Here are the same points, seen from different sides; a view may also be mirrored.
A view may leave some points out, and in a few views one point is out of place. Which views, in the order they come, and which point in each? Write none if none.

Scene 1 (7 views)
A:
  J105 [ 9 -8 12  1]
  J782 [ 3 -5  6 -7]
  J874 [ 16  -2  14 -24]
  J906 [ -2 -13   6 -11]
  J738 [ 2 -3 -3 -7]
  J825 [ 30   6  11 -23]
  J154 [ -5 -12  13  -1]
  J935 [ -6 -13  16   4]
B:
  J825 [-10   1  22  -9]
  J874 [ 0  3 19  2]
  J935 [-8  2  8 38]
  J36 [ 0 23  6  7]
  J304 [-1 15 14  8]
  J782 [-10  10  11  20]
  J906 [-2 13 15 26]
  J738 [-14  18   9  19]
  J105 [-15   1  15  24]
  J154 [-6  5 10 33]
C:
  J304 [ -7   4  -7 -18]
  J42 [-8 -4  5 -4]
  J36 [ -7  -6  -8 -22]
  J154 [-22  -5 -10   5]
  J906 [-15  -2  -3  -3]
  J782 [-10  -2 -11  -3]
  J613 [ -5 -13 -21  -2]
  J874 [-10  17 -11 -17]
  J825 [  3  23 -19 -18]
D:
  J105 [  2 -13 -24  10]
  J154 [  0 -15 -15  21]
  J36 [23  2 -4 12]
  J782 [ 11 -10 -16  13]
  J738 [ 19 -11 -17  14]
  J613 [ 19  -7 -26  21]
  J42 [ 15 -19  -4   9]
  J874 [  6   5 -10  -4]
  J935 [ -4 -17 -18  24]
E:
  J42 [21 -1 -8 -3]
  J935 [ 11  17   5 -15]
  J825 [ -1  15 -33  14]
  J874 [ 10  18 -22  11]
  J304 [ 13   8 -13  12]
  J36 [12  2 -5 18]
  J906 [18  8 -3 -3]
  J105 [  3  14  -9 -11]
  J738 [ 6  0 -3  0]
  J613 [  3  12   2 -11]
  J782 [ 8  8 -6 -1]
F:
  J613 [ 28 -25  -7  27]
  J105 [ 15 -13  -2  17]
  J42 [ 28  -3 -21  15]
  J935 [28 -9  7 13]
  J782 [ 23 -16 -11  16]
  J874 [ 10 -22 -21   2]
  J154 [ 32 -21  -2  18]
  J36 [ 31 -25 -27  11]
  J906 [ 28  -9 -12  11]
  J738 [ 26 -17 -15  23]
G:
  J36 [ -1 -12   4  14]
  J782 [-6  7  3  8]
  J154 [-19  12   5   6]
  J825 [20 -4 -5 -8]
  J906 [-12   4  11   7]
  J105 [-5 17  0  2]
  J935 [-22  17   3   5]
  J304 [ 1 -8  6  5]
Views that do not fit: E, F
  moved in E: J613
  moved in F: J154

Scene 2 (6 views)
A:
  J183 [-18   3  16  -5 -19  -2  17   4]
  J931 [-12   2  11  -6 -22  -4  -1  -3]
  J71 [-23  11  12  -5 -39   7   9  -5]
  J721 [-33   3  29  -2 -31  -4  12 -14]
  J817 [-24  11  15  -8 -29   3   7  -1]
  J794 [-25  12  23   5 -16   0  19 -12]
  J777 [-17  10  20  -9 -30 -10  21 -10]
B:
  J931 [ 37  -5 -21   5  35 -13  28   0]
  J183 [ 41 -16 -18   5  31 -25  19   7]
  J777 [ 27 -24 -16   6  26 -12  12   5]
  J794 [ 46 -21 -14  14  29 -15   5  -4]
  J721 [ 47 -14 -28  -1  36 -13   7  10]
C:
  J794 [ 15  -5  -2  -6  14  -2 -12  32]
  J817 [14  0 -2  9 15  2 -5 14]
  J721 [  1 -11   4   3  14  -6  -2  26]
  J183 [13 12  0 -2 20 -1 -8 18]
  J71 [16 -1  3 14  6  2 -5 15]
D:
  J817 [ -4  -2  -6 -28   2  13  10  -5]
  J777 [  4   1 -18 -17  11  10   1  -5]
  J183 [  7  -1  -1 -19   3   7   6 -13]
  J71 [ -5  -1  -5 -27   6  16  13   5]
E:
  J817 [-35  17   2  18  35   3 -18   3]
  J183 [-23  18   3  24  47   2 -19  -3]
  J71 [-37  10   4  21  29   8 -19   6]
  J794 [-26  21  11  31  30  -4 -22 -12]
  J777 [-19  10  14  14  35   2 -24  -5]
  J721 [-24  22  14  20  22   6 -10  -4]
F:
  J794 [-25 -37  21 -29  12  -5  -8   3]
  J183 [-20 -32  12 -40  17  11  -5  -1]
  J931 [-22 -26  11 -27  16  20 -11 -10]
  J71 [-30 -23  24 -39  18  10 -24  -5]
  J817 [-31 -27  19 -38  13  13 -17  -3]
Views that do not fit: B
  moved in B: J721

Scene 3 (7 views)
A:
  J579 [  1   1 -13  26  -1 -22 -24  -5   3  -4  -5 -10 -11 -12  -3  12]
  J897 [  7   4 -10  24   1 -27 -29  -4   6  -9  -6 -11 -15 -10   5  13]
  J654 [  4   2 -13  24  -2 -25 -27  -4  10  -8  -7 -10 -10  -9  -1  14]
  J314 [  5   4  -6  26   0 -25 -24  -6   3  -6  -8 -12 -15 -12   4  10]
  J786 [  6   4 -10  25   1 -25 -27  -5   6  -8  -7 -11 -14 -11   3  13]
  J995 [  2  -2 -10  18 -10 -28 -26   0  16 -12  -6 -13  -2  -9  -3  18]
  J163 [  4   0 -12  19  -6 -29 -29  -1  16 -12  -6 -10  -4  -7  -1  20]
  J308 [  2   4 -10  30   1 -23 -26  -7   1  -1  -5  -3 -14  -9   1  12]
  J268 [  3   1 -10  21  -7 -30 -31   1  11 -10  -1  -4 -10  -7   2  18]
B:
  J314 [ -7 -10   2   2  -5   4  -9   4  -2  -4   1  -2   9  -4  -7  -1]
  J159 [-12  -7   4   4  -4   0  -6   4  -5  -2  -2  -2  10  -4  -4  -1]
  J995 [  8   1   4   4   1 -13  -5   1   0  -4   4  -6   3  -7  -5  -2]
  J352 [-10  -6   4   3  -3   0  -9   4  -2  -3  -2  -1  10  -5  -8  -2]
  J308 [-10  -7   4   5  -7   3  -7  -2   3  -2  -8   0  12  -7  -6  -2]
  J562 [-7 -9  2  4 -5  2 -7  0  1 -4 -3 -4 11 -6 -9 -2]
  J579 [ -6  -4   4   5  -2   0  -8   0   1  -4  -4  -4  10  -6 -12  -3]
  J654 [-7 -6  4  3 -3  0 -8  3 -1 -3 -1 -1  8 -4 -6 -1]
  J897 [ -8  -5   5   2  -3  -1 -10   5  -3  -2   1   1   7  -4  -4   0]
  J869 [-4 -6  3  5 -4  0 -6  0  1 -3 -2 -3  9 -6 -7 -2]
  J268 [  0  -2   5   2  -4 -14  -8   2  -1  -2  -2  -1   7  -9   0  -2]
  J163 [  5   2   5   4   1 -11  -6   2   0  -2   2  -2   2  -6  -2  -1]
C:
  J352 [  7  -3   5  11  -4   9  -6   3 -30   4  22   3  -8  -9 -12  -4]
  J163 [  4  -9   2   6  -8  11  -1  -3 -36  18  15  -5  -3  -7 -18  -8]
  J159 [  5  -5   3  11  -4   9  -7   4 -27   3  19   6  -9  -8 -12  -4]
  J995 [  4  -8  -2   5 -10   9  -3  -4 -39  19  16  -8  -4  -7 -17  -6]
  J654 [  5  -3   3  11  -5   9  -6   2 -31   7  21   2  -7  -9 -13  -5]
  J897 [  6  -4   5  11  -4   9  -3   3 -29   7  19   4  -5  -9 -13  -7]
  J562 [  5   0   2  13  -4   8 -10   2 -33   7  23   3 -11  -9 -12  -1]
  J786 [  5  -2   4  12  -4   8  -4   3 -30   7  21   3  -6  -8 -12  -6]
  J579 [  7  -1   4  11  -4  10  -8   1 -35   7  24  -1 -10  -7 -13   0]
  J308 [  5  -1   7  15  -2  12 -11   1 -32   7  23   6 -14  -9 -14  -1]
D:
  J579 [  7   8   1   9 -11   0   9  -6   0  -2   1  -6  -7   4  16  -6]
  J897 [ 6  4 -4  9 -5  7  9 -7  1 -3  3 -4 -1 11 17 -6]
  J163 [  5   0  -3   5  -8   7  -2  -7   7 -14  -4  -6  -5   7  15  -3]
  J654 [ 6  5 -2  9 -7  4  9 -7  1 -3  2 -4 -4  9 16 -6]
  J869 [ 6  4  0  8 -9 -1  9 -8  1 -4  1 -6 -6  8 14 -6]
  J314 [ 4  7 -2  8 -6  1 12 -9 -2  0  5 -3 -2 11 13 -6]
  J995 [  2   1  -1   3 -10   5  -5  -7   6 -14  -6  -5  -7   5  12  -3]
  J308 [11  3  1 11 -8 -3 14 -8  0  0  5 -8 -7  9 19 -8]
  J562 [ 6  6  1  9 -9 -2 11 -8 -1  0  3 -5 -7  8 14 -7]
  J268 [ 8 -4 -1  5 -6  8  0 -9  5 -9  1 -6 -8  9 18 -7]
  J159 [ 5  3  0 12 -5  6 12 -6  1  0  3 -3 -5 12 16 -7]
  J786 [ 5  6 -3  9 -6  4  9 -7  1 -3  3 -4 -2 10 16 -5]
E:
  J579 [ 14  14  -3  -9  -3   8  -8   2   5  15   6   1 -12 -27 -17  -2]
  J897 [  5  11  -8  -9  -3   6  -9  -4   2  15   8   0  -8 -33 -16   0]
  J869 [ 11  12  -6  -9  -1   7  -9   1   5  14   9  -1 -10 -27 -19  -2]
  J654 [  8  12  -7  -9  -2   6  -9  -2   3  15   8   0  -9 -30 -17  -1]
  J995 [  5   3  -1 -18   1  14 -16   0  13  10   9   5  -3 -28 -20  -5]
  J786 [  7  12  -7  -9  -3   7  -8  -3   2  14   8   0 -10 -31 -16   0]
  J159 [  8  14 -10  -8  -3   2  -8  -3   1  19   9   1  -8 -30 -15  -1]
  J268 [  8   7  -4 -14   1   5 -16  -2   9  15  11   2  -4 -37 -22  -4]
  J314 [  7  13  -7  -5  -3   4  -5  -4   1  12  10  -1 -11 -28 -15   0]
  J352 [  9  14  -6  -8  -3   5  -8  -2   2  16   7   1 -11 -31 -16   0]
F:
  J897 [  7  -6 -10  12  -2  -6  -4  11  -4  -1  -2  -4   6   5   3  -4]
  J869 [  6  -2 -16  11   3  -5  -7  12  -7  -5   1  -5   2   3   6  -7]
  J308 [  5  -1 -11  14   2  -5  -6  13  -8  -3   1  -9   3   2  10 -14]
  J579 [  7  -3 -16  15   2  -3  -7  13  -8  -6   0  -8  -1   4   9  -5]
  J786 [  6  -4 -12  13   0  -7  -5  12  -5  -3  -1  -5   5   5   4  -4]
  J314 [  6   0 -10  11   1  -8  -3  14  -5  -5  -2  -3   4   7   7  -5]
  J352 [  7  -4 -11  15  -1  -5  -4  12  -5  -3  -2  -7   4   5   7  -6]
  J268 [  8 -11 -16   6  -2   2  -9   6  -3   2   0  -3   3  -1   4  -6]
  J159 [  9  -2 -12  14  -3  -5  -3  13  -5  -1  -2  -4   8   4   7  -7]
  J562 [  7   0 -13  12   3  -5  -6  14  -7  -6  -1  -5   2   4  10  -8]
  J654 [  7  -4 -13  12   0  -6  -5  12  -5  -3  -1  -5   4   4   5  -5]
  J163 [  7 -12 -22   6   1  -2 -11   5  -2  -1   2  -2   2   0  -2   0]
  J995 [  8 -10 -25   4   2   1 -12   6  -3  -3   1   0  -1   0   0   3]
G:
  J352 [ -7  -2  13 -10   2   9 -12   6  -4  -9  16   1  -8   6  -2   0]
  J786 [ -6  -2  12  -9   2  12 -13   5  -4  -7  18   2  -8   6  -2   1]
  J268 [-10  -5   5  -7   4   7  -9   0   3  -6  20   7 -12  17  -2  -1]
  J308 [ -7  -4  14 -11   2  13 -15   2  -2  -7  10  -3 -15  13   0  -5]
  J869 [ -5  -3  12 -11   2  11 -13   4  -1  -5  15  -2 -10  11  -2   3]
  J562 [ -6  -2  14 -13   4  10 -13   7  -3  -6  14  -4  -9   9  -2   4]
  J314 [ -7  -2  14 -10   5  13 -14   7  -5  -5  18  -1  -8   4  -1   4]
  J995 [-1 -6  0 -5  0 10 -9 -1  6 -3 22  6 -9 18 -6  7]
  J654 [ -6  -3  12  -9   2  11 -13   5  -3  -7  17   1  -9   8  -2   1]
  J579 [ -4  -2  11 -12   1   8 -11   7  -2  -8  12  -3  -9  10  -4   4]
  J163 [ -2  -6   2  -5   0  11 -10  -2   4  -5  21   7 -10  17  -5   1]
Views that do not fit: A, G
  moved in A: J654
  moved in G: J308
